128 stands for zero in the data rows.
Each row of this table is followed by its label. One hidden rule gives the labels. It looks at one to three of the table's principal directions, none of them among the few with the most spread.
[96, 202, 175, 48, 219, 148, 66, 111, 62, 171, 110, 216, 83, 153, 184, 126, 1, 150, 50, 97, 117, 94, 67, 209, 116, 111, 113, 169, 100, 160, 150, 205] 2
[149, 94, 60, 191, 51, 60, 107, 84, 125, 76, 108, 121, 104, 45, 175, 147, 251, 94, 213, 208, 91, 137, 230, 101, 147, 128, 129, 105, 143, 40, 85, 99] 3
[108, 150, 156, 81, 152, 130, 99, 146, 126, 133, 95, 150, 112, 128, 185, 143, 78, 106, 86, 96, 111, 126, 115, 138, 105, 80, 133, 162, 114, 114, 146, 171] 0
[119, 148, 129, 111, 131, 122, 114, 122, 104, 141, 99, 136, 91, 123, 160, 136, 147, 117, 113, 150, 105, 115, 133, 130, 118, 89, 124, 150, 148, 104, 102, 144] 1
[125, 122, 141, 127, 142, 115, 105, 151, 136, 114, 116, 139, 163, 137, 161, 130, 74, 110, 115, 105, 141, 142, 111, 118, 139, 134, 131, 122, 104, 115, 137, 143] 1
[126, 147, 93, 154, 92, 115, 89, 116, 118, 124, 76, 140, 104, 96, 236, 133, 145, 80, 137, 144, 100, 141, 146, 105, 159, 78, 118, 121, 156, 40, 97, 170] 2
[131, 132, 135, 115, 120, 140, 137, 126, 112, 135, 126, 117, 118, 103, 141, 161, 160, 119, 107, 142, 105, 124, 140, 119, 123, 76, 125, 159, 132, 119, 142, 139] 1
[129, 173, 59, 156, 95, 127, 95, 51, 111, 132, 98, 167, 61, 81, 165, 82, 179, 148, 179, 143, 75, 108, 177, 174, 150, 176, 87, 82, 191, 71, 73, 124] 0
[112, 134, 150, 106, 118, 140, 132, 178, 154, 129, 78, 105, 128, 154, 175, 146, 112, 82, 93, 112, 123, 140, 124, 92, 108, 59, 145, 149, 145, 96, 121, 151] 2
[118, 149, 137, 121, 163, 159, 134, 141, 137, 154, 132, 138, 142, 183, 103, 85, 62, 154, 110, 85, 156, 125, 74, 146, 136, 172, 119, 105, 141, 161, 123, 134] 0
[151, 79, 146, 145, 118, 146, 186, 168, 153, 121, 172, 62, 207, 127, 62, 158, 164, 132, 114, 117, 148, 149, 114, 71, 136, 116, 131, 138, 115, 156, 165, 93] 1
[123, 128, 164, 109, 144, 162, 149, 179, 143, 141, 121, 103, 168, 164, 131, 146, 83, 112, 76, 95, 145, 141, 88, 99, 127, 87, 135, 146, 124, 140, 152, 145] 0
[143, 124, 103, 141, 100, 76, 95, 75, 75, 113, 120, 143, 91, 43, 167, 163, 221, 117, 155, 196, 74, 116, 185, 127, 137, 101, 109, 149, 127, 74, 101, 119] 1
[137, 125, 116, 147, 101, 123, 123, 109, 127, 116, 129, 129, 125, 103, 134, 134, 151, 122, 147, 142, 117, 132, 153, 127, 139, 135, 123, 114, 129, 112, 123, 116] 1
[127, 95, 150, 131, 117, 129, 150, 156, 205, 105, 157, 108, 164, 155, 61, 92, 81, 136, 155, 57, 167, 151, 114, 123, 101, 192, 150, 94, 93, 180, 159, 88] 1
[131, 124, 90, 167, 85, 125, 127, 122, 173, 114, 106, 114, 131, 124, 137, 84, 148, 118, 173, 104, 124, 144, 146, 112, 141, 169, 118, 76, 165, 89, 93, 106] 0
[112, 112, 165, 95, 157, 173, 179, 171, 220, 132, 174, 110, 153, 202, 16, 72, 39, 170, 129, 17, 186, 138, 78, 155, 75, 200, 158, 107, 100, 238, 188, 103] 1
[118, 167, 113, 118, 134, 133, 107, 85, 107, 144, 116, 167, 67, 129, 133, 99, 121, 150, 141, 137, 111, 105, 137, 179, 122, 155, 117, 115, 150, 132, 102, 134] 3
[113, 143, 159, 98, 187, 143, 131, 151, 113, 155, 140, 146, 130, 194, 103, 112, 53, 151, 93, 116, 168, 115, 70, 153, 119, 142, 141, 140, 112, 184, 136, 148] 2
[116, 160, 134, 96, 178, 124, 99, 100, 83, 148, 132, 177, 94, 132, 134, 120, 94, 158, 111, 135, 120, 101, 112, 182, 122, 144, 118, 145, 119, 150, 129, 154] 2
[114, 134, 164, 96, 149, 123, 114, 158, 124, 134, 105, 131, 128, 146, 155, 143, 90, 106, 91, 114, 131, 130, 104, 117, 110, 87, 139, 156, 112, 127, 131, 149] 1
[129, 110, 136, 118, 127, 138, 152, 150, 163, 125, 139, 101, 149, 127, 102, 126, 135, 132, 124, 90, 130, 138, 121, 112, 109, 123, 133, 137, 125, 142, 153, 120] 0
[116, 155, 144, 118, 103, 149, 105, 157, 138, 135, 68, 125, 123, 130, 225, 146, 92, 68, 87, 103, 110, 147, 115, 95, 138, 47, 128, 138, 145, 68, 121, 175] 2
[125, 104, 170, 118, 146, 150, 181, 171, 153, 143, 169, 94, 144, 205, 38, 124, 95, 143, 115, 123, 190, 132, 84, 116, 102, 134, 166, 136, 103, 215, 147, 104] 2
[134, 124, 114, 115, 126, 86, 108, 97, 80, 123, 118, 133, 96, 58, 156, 165, 216, 126, 132, 180, 75, 110, 171, 125, 117, 84, 113, 173, 133, 88, 113, 129] 0
[98, 158, 186, 56, 185, 193, 161, 172, 166, 165, 136, 129, 115, 214, 71, 102, 27, 157, 69, 48, 160, 116, 64, 165, 73, 126, 149, 150, 122, 219, 171, 147] 1
[120, 121, 156, 111, 113, 166, 168, 157, 183, 135, 144, 99, 121, 166, 79, 118, 102, 126, 122, 83, 154, 139, 112, 124, 92, 116, 157, 130, 119, 180, 161, 119] 2
[153, 78, 96, 182, 80, 65, 126, 130, 106, 99, 117, 85, 156, 73, 160, 168, 245, 88, 162, 207, 110, 145, 172, 52, 157, 87, 125, 137, 137, 52, 85, 103] 0
[118, 138, 138, 115, 152, 140, 125, 138, 144, 132, 129, 143, 136, 162, 112, 101, 72, 143, 122, 94, 146, 126, 106, 150, 121, 166, 130, 112, 123, 154, 134, 129] 1
[136, 74, 159, 125, 128, 74, 133, 145, 135, 101, 162, 110, 146, 119, 82, 152, 146, 120, 147, 149, 152, 137, 135, 106, 98, 130, 159, 151, 66, 163, 145, 94] 2
[135, 126, 99, 140, 138, 62, 89, 88, 41, 123, 113, 155, 92, 81, 178, 166, 206, 121, 143, 239, 97, 103, 169, 129, 147, 98, 119, 159, 131, 76, 79, 138] 2
[120, 160, 90, 129, 113, 93, 80, 76, 84, 125, 82, 171, 50, 85, 201, 131, 176, 115, 153, 186, 78, 104, 182, 158, 129, 108, 116, 134, 158, 65, 78, 148] 2
[134, 101, 118, 151, 112, 107, 144, 110, 159, 109, 165, 128, 117, 142, 50, 91, 136, 155, 188, 131, 158, 128, 146, 149, 110, 208, 147, 90, 108, 177, 122, 77] 3
[134, 121, 96, 154, 92, 102, 127, 88, 141, 117, 134, 130, 88, 106, 94, 94, 184, 143, 189, 145, 116, 122, 166, 142, 118, 178, 124, 97, 144, 125, 92, 86] 1
[142, 115, 111, 160, 79, 110, 130, 112, 112, 114, 121, 113, 112, 96, 149, 160, 195, 99, 151, 191, 114, 134, 171, 100, 143, 91, 134, 129, 134, 92, 107, 115] 3
[132, 139, 113, 136, 130, 129, 120, 100, 108, 130, 136, 146, 118, 115, 125, 122, 135, 145, 139, 143, 120, 118, 138, 150, 141, 152, 115, 117, 134, 128, 122, 126] 1
[132, 144, 107, 126, 129, 112, 101, 82, 89, 123, 126, 161, 102, 79, 152, 139, 158, 140, 139, 157, 91, 111, 163, 159, 137, 137, 108, 133, 130, 105, 123, 132] 1
[115, 150, 154, 89, 160, 119, 89, 134, 102, 135, 104, 159, 118, 118, 186, 148, 84, 113, 87, 114, 110, 122, 110, 140, 120, 87, 124, 163, 108, 112, 140, 170] 0
[129, 90, 142, 121, 125, 96, 141, 152, 147, 108, 136, 104, 138, 127, 101, 144, 155, 118, 140, 139, 138, 133, 143, 105, 97, 118, 152, 148, 104, 140, 135, 106] 1
[146, 90, 108, 169, 82, 94, 121, 119, 154, 93, 140, 112, 155, 80, 135, 131, 165, 108, 174, 126, 125, 154, 157, 96, 143, 145, 128, 105, 108, 99, 133, 103] 1
[104, 157, 144, 62, 151, 114, 87, 125, 109, 131, 85, 160, 75, 86, 210, 160, 123, 105, 90, 112, 75, 113, 145, 150, 86, 46, 129, 193, 120, 92, 149, 186] 0
[117, 150, 146, 75, 184, 85, 70, 120, 46, 133, 92, 171, 114, 82, 210, 180, 135, 118, 73, 167, 76, 101, 135, 142, 122, 65, 107, 197, 114, 81, 121, 174] 0
[121, 132, 134, 144, 130, 197, 183, 163, 204, 149, 154, 100, 156, 225, 41, 56, 52, 159, 135, 48, 193, 143, 69, 134, 127, 203, 141, 68, 151, 201, 138, 104] 1
[121, 115, 154, 131, 144, 167, 161, 174, 202, 128, 158, 112, 181, 209, 57, 75, 25, 147, 129, 41, 196, 150, 71, 131, 121, 203, 148, 81, 108, 200, 160, 109] 1
[124, 169, 144, 128, 161, 215, 155, 149, 137, 172, 140, 129, 169, 204, 98, 89, 31, 160, 78, 67, 164, 130, 49, 144, 164, 166, 106, 91, 157, 173, 141, 143] 1
[133, 83, 154, 108, 132, 129, 181, 151, 176, 118, 179, 84, 150, 134, 19, 125, 156, 158, 141, 94, 147, 131, 128, 119, 77, 152, 148, 145, 101, 200, 168, 77] 0
[129, 116, 134, 138, 137, 157, 167, 145, 182, 138, 164, 105, 161, 178, 40, 70, 90, 166, 144, 63, 170, 138, 85, 132, 122, 206, 129, 87, 132, 190, 138, 92] 0
[117, 123, 185, 82, 180, 127, 132, 161, 112, 142, 146, 132, 140, 167, 95, 146, 74, 137, 82, 119, 154, 120, 83, 134, 99, 111, 146, 168, 86, 186, 153, 135] 2
[138, 106, 143, 156, 91, 138, 153, 152, 152, 120, 138, 94, 151, 150, 110, 140, 128, 102, 134, 137, 157, 149, 124, 91, 138, 114, 149, 113, 117, 138, 130, 109] 3
[129, 117, 150, 113, 178, 119, 132, 141, 111, 140, 157, 130, 160, 150, 86, 121, 101, 158, 109, 116, 150, 121, 85, 133, 126, 156, 124, 141, 105, 169, 138, 122] 0
[116, 133, 153, 113, 133, 164, 135, 182, 160, 124, 105, 119, 161, 167, 172, 149, 55, 91, 86, 92, 151, 148, 107, 109, 129, 82, 151, 135, 117, 123, 166, 169] 3
[147, 126, 77, 187, 109, 118, 131, 92, 90, 137, 141, 125, 127, 118, 128, 116, 186, 142, 164, 189, 132, 125, 135, 118, 180, 154, 109, 97, 162, 101, 84, 117] 1
[135, 124, 127, 135, 156, 127, 142, 107, 101, 138, 172, 142, 124, 151, 64, 117, 124, 171, 141, 159, 155, 110, 117, 160, 133, 180, 131, 119, 114, 184, 129, 108] 3
[116, 137, 157, 112, 158, 175, 158, 149, 168, 147, 161, 131, 139, 205, 51, 82, 37, 163, 118, 67, 182, 128, 74, 161, 111, 189, 145, 101, 114, 216, 156, 118] 3
[133, 156, 98, 154, 116, 164, 133, 110, 116, 147, 117, 131, 126, 135, 144, 111, 132, 136, 127, 134, 122, 125, 123, 133, 166, 139, 105, 99, 174, 106, 106, 137] 1
[129, 138, 111, 121, 135, 85, 82, 88, 88, 116, 113, 164, 104, 72, 169, 137, 157, 131, 141, 154, 87, 113, 161, 151, 131, 135, 107, 138, 123, 89, 110, 132] 0
[128, 158, 96, 119, 138, 119, 88, 91, 73, 133, 102, 163, 101, 64, 217, 158, 161, 120, 113, 156, 73, 113, 154, 145, 150, 80, 99, 158, 146, 63, 128, 179] 1
[153, 75, 106, 176, 76, 106, 169, 118, 152, 104, 171, 81, 139, 102, 63, 135, 216, 130, 187, 164, 142, 143, 165, 94, 128, 145, 144, 113, 120, 142, 128, 74] 2
[117, 158, 198, 70, 189, 145, 110, 148, 57, 158, 125, 156, 130, 156, 147, 183, 59, 124, 37, 152, 131, 108, 82, 145, 124, 65, 130, 187, 91, 161, 149, 165] 3
[130, 123, 146, 119, 113, 160, 163, 137, 161, 135, 148, 102, 127, 138, 79, 125, 132, 137, 124, 98, 134, 133, 122, 125, 106, 124, 136, 129, 127, 166, 152, 109] 1
[119, 131, 123, 106, 137, 122, 123, 124, 133, 120, 121, 140, 106, 116, 136, 132, 135, 132, 132, 125, 114, 118, 151, 148, 103, 121, 135, 144, 127, 127, 140, 138] 1
[106, 160, 178, 76, 180, 199, 153, 185, 149, 167, 117, 119, 154, 206, 114, 116, 28, 137, 48, 53, 153, 127, 53, 132, 112, 105, 130, 145, 140, 174, 158, 160] 0
[140, 92, 86, 160, 105, 82, 129, 108, 140, 102, 141, 115, 127, 88, 113, 117, 202, 134, 188, 152, 119, 132, 169, 115, 127, 158, 128, 116, 132, 105, 112, 100] 0
[120, 143, 136, 114, 156, 166, 146, 128, 163, 144, 154, 137, 137, 171, 63, 73, 65, 174, 128, 59, 153, 124, 90, 167, 117, 204, 121, 95, 132, 190, 147, 113] 0
[152, 94, 102, 157, 122, 63, 108, 86, 83, 99, 155, 137, 141, 61, 115, 152, 207, 142, 170, 194, 107, 119, 174, 127, 146, 161, 112, 130, 105, 106, 112, 93] 1
[127, 149, 89, 145, 113, 102, 84, 81, 106, 116, 103, 169, 91, 88, 182, 115, 146, 125, 161, 152, 97, 119, 166, 155, 146, 149, 110, 107, 144, 78, 98, 139] 2
[135, 119, 178, 114, 162, 175, 170, 165, 133, 151, 174, 101, 193, 176, 52, 133, 73, 155, 78, 89, 168, 135, 63, 117, 135, 143, 126, 132, 105, 201, 169, 111] 1
[111, 124, 185, 83, 140, 150, 148, 190, 158, 133, 110, 103, 137, 171, 130, 156, 82, 97, 75, 97, 145, 137, 103, 104, 87, 61, 160, 168, 108, 152, 157, 144] 2
[140, 83, 134, 145, 108, 87, 146, 140, 124, 108, 141, 95, 141, 118, 94, 155, 191, 116, 149, 180, 136, 133, 153, 90, 118, 117, 146, 141, 112, 129, 111, 88] 2
[111, 145, 198, 76, 194, 194, 165, 181, 154, 167, 159, 122, 164, 223, 52, 105, 5, 163, 59, 46, 182, 126, 34, 149, 103, 149, 140, 138, 104, 233, 177, 136] 0
[119, 148, 154, 85, 151, 133, 96, 149, 100, 129, 90, 142, 143, 94, 217, 182, 104, 94, 62, 114, 89, 129, 125, 117, 129, 43, 116, 180, 117, 80, 157, 182] 1
[135, 89, 156, 124, 139, 136, 170, 167, 158, 124, 168, 88, 177, 155, 57, 134, 122, 140, 119, 106, 164, 140, 103, 102, 112, 138, 146, 137, 101, 181, 161, 100] 0
[126, 138, 118, 134, 102, 138, 135, 118, 138, 138, 117, 120, 93, 126, 133, 117, 155, 120, 140, 131, 118, 128, 135, 124, 122, 109, 129, 125, 152, 118, 111, 128] 1
Here are more rows. What is the label of each one?
[107, 124, 194, 74, 178, 137, 125, 184, 148, 127, 131, 138, 155, 181, 122, 142, 20, 118, 76, 79, 165, 134, 82, 137, 92, 111, 161, 159, 70, 182, 179, 153] -> 3
[119, 128, 140, 136, 118, 163, 143, 153, 202, 119, 135, 126, 149, 186, 91, 78, 39, 131, 143, 53, 174, 148, 103, 141, 120, 193, 146, 73, 118, 171, 149, 114] -> 3
[134, 108, 154, 119, 134, 101, 124, 146, 100, 117, 125, 117, 148, 116, 135, 174, 148, 109, 106, 168, 124, 127, 137, 102, 125, 90, 135, 160, 105, 119, 125, 120] -> 1
[134, 115, 118, 158, 95, 149, 152, 138, 172, 112, 139, 111, 146, 151, 103, 114, 113, 121, 155, 115, 157, 145, 139, 121, 137, 158, 144, 88, 129, 142, 138, 109] -> 3
[145, 51, 115, 197, 78, 146, 213, 163, 255, 94, 209, 60, 193, 203, 0, 40, 104, 161, 226, 52, 230, 172, 112, 105, 114, 255, 172, 27, 106, 231, 153, 29] -> 3
[139, 125, 132, 157, 127, 156, 155, 126, 131, 137, 164, 122, 154, 171, 66, 108, 98, 153, 136, 133, 170, 131, 103, 136, 154, 185, 129, 89, 125, 177, 127, 99] -> 3
[127, 159, 114, 157, 116, 153, 110, 119, 124, 138, 108, 148, 132, 155, 161, 101, 78, 120, 128, 121, 140, 135, 109, 136, 171, 157, 114, 80, 152, 108, 101, 139] -> 3
[137, 126, 128, 137, 125, 98, 102, 118, 66, 123, 114, 137, 126, 95, 187, 183, 162, 98, 112, 202, 111, 124, 147, 108, 154, 69, 127, 159, 116, 84, 114, 149] -> 3
[150, 85, 104, 198, 89, 117, 154, 144, 154, 108, 149, 87, 184, 146, 98, 116, 153, 117, 171, 149, 169, 156, 127, 77, 169, 167, 136, 79, 131, 120, 107, 89] -> 2
[116, 109, 147, 105, 124, 120, 143, 166, 170, 124, 114, 99, 123, 143, 121, 126, 133, 109, 125, 98, 133, 137, 123, 102, 86, 95, 151, 150, 125, 133, 133, 126] -> 0
[120, 171, 86, 130, 116, 95, 59, 76, 71, 122, 68, 185, 62, 70, 250, 144, 157, 100, 138, 183, 70, 109, 180, 155, 149, 90, 107, 136, 155, 35, 86, 177] -> 3
[112, 151, 136, 105, 139, 147, 125, 124, 145, 137, 123, 150, 92, 155, 122, 104, 84, 137, 127, 100, 135, 120, 121, 165, 105, 142, 139, 122, 128, 155, 136, 141] -> 3
[136, 127, 118, 139, 97, 116, 112, 138, 110, 119, 86, 108, 141, 80, 210, 173, 179, 80, 108, 153, 87, 141, 152, 77, 150, 49, 113, 151, 149, 45, 112, 149] -> 0
[124, 129, 164, 91, 139, 112, 113, 150, 87, 126, 100, 125, 124, 104, 182, 201, 146, 90, 75, 170, 99, 121, 143, 104, 113, 30, 135, 193, 109, 98, 136, 154] -> 2
[134, 115, 166, 123, 124, 112, 115, 161, 90, 127, 111, 111, 157, 115, 185, 196, 132, 77, 78, 166, 124, 142, 115, 73, 144, 34, 136, 173, 102, 95, 133, 152] -> 3
[118, 149, 120, 136, 114, 159, 125, 121, 180, 126, 123, 144, 119, 158, 114, 72, 66, 138, 150, 66, 144, 136, 119, 159, 126, 192, 127, 74, 139, 146, 130, 121] -> 2
[101, 165, 190, 69, 188, 186, 144, 168, 138, 171, 132, 143, 121, 221, 90, 106, 8, 150, 62, 69, 169, 117, 50, 163, 98, 127, 144, 143, 116, 210, 155, 154] -> 2
[135, 145, 100, 147, 156, 86, 90, 88, 26, 142, 117, 166, 104, 111, 175, 152, 169, 135, 126, 235, 113, 100, 137, 140, 172, 116, 108, 144, 142, 88, 74, 149] -> 2
[147, 85, 136, 157, 135, 142, 195, 152, 142, 138, 189, 73, 181, 173, 8, 117, 158, 167, 139, 141, 179, 132, 98, 99, 135, 175, 137, 113, 127, 196, 130, 69] -> 0
[113, 174, 83, 118, 100, 104, 64, 89, 103, 124, 43, 164, 56, 55, 255, 135, 178, 87, 133, 143, 44, 117, 183, 136, 130, 63, 100, 144, 180, 9, 83, 179] -> 0
[114, 169, 146, 110, 132, 200, 141, 136, 173, 157, 125, 135, 124, 174, 109, 80, 43, 144, 103, 37, 140, 134, 81, 156, 123, 156, 118, 96, 148, 165, 148, 139] -> 1
[141, 134, 74, 173, 103, 123, 122, 97, 113, 124, 117, 129, 129, 101, 153, 115, 179, 132, 160, 158, 109, 127, 154, 123, 169, 151, 102, 96, 171, 77, 92, 123] -> 0
[133, 148, 88, 144, 97, 94, 73, 90, 78, 111, 75, 156, 99, 48, 248, 169, 188, 86, 134, 185, 64, 124, 187, 119, 160, 68, 104, 142, 150, 20, 97, 164] -> 1
[125, 120, 126, 122, 152, 134, 147, 139, 137, 138, 146, 120, 136, 150, 95, 112, 123, 149, 129, 115, 146, 125, 107, 132, 119, 144, 133, 132, 129, 156, 138, 128] -> 0
[122, 133, 141, 128, 118, 191, 167, 172, 190, 137, 126, 98, 161, 179, 110, 108, 74, 122, 106, 62, 157, 149, 96, 112, 127, 127, 139, 105, 145, 151, 157, 134] -> 1
[115, 143, 83, 157, 100, 127, 110, 124, 171, 118, 88, 142, 100, 149, 177, 77, 105, 107, 172, 107, 137, 139, 142, 135, 137, 156, 137, 79, 162, 87, 96, 146] -> 2
[144, 110, 90, 156, 121, 111, 149, 95, 116, 130, 161, 114, 121, 104, 74, 109, 206, 165, 172, 158, 122, 117, 145, 131, 135, 169, 114, 117, 148, 137, 108, 93] -> 0
[145, 63, 120, 166, 92, 81, 161, 134, 158, 97, 168, 86, 140, 124, 53, 129, 197, 128, 191, 168, 159, 141, 160, 94, 110, 158, 160, 117, 102, 155, 120, 67] -> 2
[125, 142, 112, 127, 121, 145, 141, 121, 132, 145, 118, 117, 103, 128, 126, 114, 161, 136, 129, 125, 112, 121, 130, 128, 123, 114, 118, 131, 166, 118, 112, 130] -> 0
[134, 103, 100, 155, 83, 107, 130, 125, 176, 99, 119, 108, 134, 98, 128, 108, 168, 114, 176, 108, 117, 146, 164, 107, 122, 152, 128, 99, 139, 96, 117, 99] -> 0
[117, 179, 113, 115, 149, 183, 125, 107, 138, 157, 122, 156, 113, 146, 129, 78, 76, 163, 114, 66, 118, 117, 100, 176, 138, 171, 99, 98, 166, 140, 134, 149] -> 1
[144, 86, 129, 154, 124, 115, 163, 143, 136, 120, 167, 92, 167, 142, 61, 131, 160, 142, 148, 149, 160, 136, 123, 100, 133, 155, 139, 120, 114, 160, 129, 87] -> 1
[130, 126, 116, 145, 113, 111, 121, 120, 130, 122, 117, 128, 121, 128, 129, 114, 144, 123, 149, 142, 127, 129, 139, 122, 133, 147, 125, 109, 140, 112, 96, 111] -> 1
[127, 132, 97, 133, 122, 79, 82, 110, 86, 115, 85, 147, 105, 74, 220, 155, 181, 97, 135, 178, 85, 122, 166, 114, 141, 79, 116, 153, 142, 45, 95, 158] -> 0
[136, 119, 115, 138, 128, 97, 102, 119, 98, 113, 120, 138, 142, 87, 176, 158, 153, 112, 129, 159, 109, 130, 148, 115, 147, 106, 119, 142, 117, 86, 127, 143] -> 1
